128 stands for zero in the data rows.
Here are some points:
[154 109  79 171 167 123 187 238]
[ 78 169 141 166 129 101 102  84]
[ 57 204  77 182 121 118 152   0]
[ 80 150 153 216 148  79  49 189]
[ 90 143   0 200  94 120 173 134]
[106 172 153 164 163 131 127 122]
[ 97 153 120  75  87 142 143   0]
[ 89 176 202 126 117  98  45  35]
[120 143  47 166 140 149 198 129]
[ 93 157 190 145 130 110  52  84]
[135  86  98 111  95 141 132 137]
[ 69 206 112 185 128 113 132   3]
[157 141 185  68 149 153 145  56]
[201  86 171  29 141 178 158 126]
[ 89 154  55 245 148  72 127 170]
[116 166 168 136 166 118 113  82]
[103 101  81 167  98 108 110 152]
[ 88 176 141 156 140 127 142  53]
[147 129 217 112 161 104  81 118]
[104 135 162 134 121 126  81 108]
[102  88 105 184 101  77  59 188]
Then 10 other points, each followed by its number:
[ 50 172  39 196  97  81 118  61] 0
[123  92  70 169 106 111 124 183] 1
[128 143 112  95 118 171 153  68] 2
[161 134 164  68 130 173 166  91] 3
[201  51 133  83 143 165 178 255] 4
[189 108 195  62 149 180 137 181] 5
[119 148  96 143 141 148 180 112] 6
[110 134 108 162 127 117 133 148] 7
[102 179  64 141 118 144 182  60] 8
[157 122 146 105 139 141 139 156] 9
Which of these numbered points is nearest to each point below, ignoring the 3 directions in which the first points spread most? Its number follows each.
[122 148 221  52 122 168  98  30] > 2
[111 131  95 155 101  69  80 150] > 0
[167 122 111 124 164 161 205 154] > 6
[135 130 174 100 121 143 120  96] > 7
[163  84  86  70 122 155 196 163] > 7
[196 100 161  59 144 159 161 190] > 9
[125 129 150 113 108 124  99  87] > 1
[ 70 168 137 198 133  84  69 107] > 7
Here are 10 other points, each followed by its number:
[122 125 104 120 122 161 172  66] 0
[126 108 133 129 122 113  93 157] 1
[131 125  55 120 112 162 212  83] 2
[121 145 173  76 111 127  99  13] 3
[103 133 144 153 125  83  72 121] 4
[124 129  82 139 115  95 110 149] 5
[103 151 144 133 126 151 123  90] 6
[116 152  81 157 140 163 193 115] 7
[130 126  57 157 140 149 205 176] 8
[125 121  72 154 134 113 148 164] 9
The same question for these:
[159 105 142  81 107 112  99 143] > 5
[153  88 189 111 119  67  29 196] > 5
[171 100  58 159 171 166 222 255] > 7
[121 175 109 138 152 155 182  52] > 7
[ 73 152  73 219 128  69 102 159] > 9
[108 137  48 144 126 159 186 118] > 6
[182 103 194  64 148 154 124 180] > 8
[ 97 159  66 200 147 109 146 184] > 8
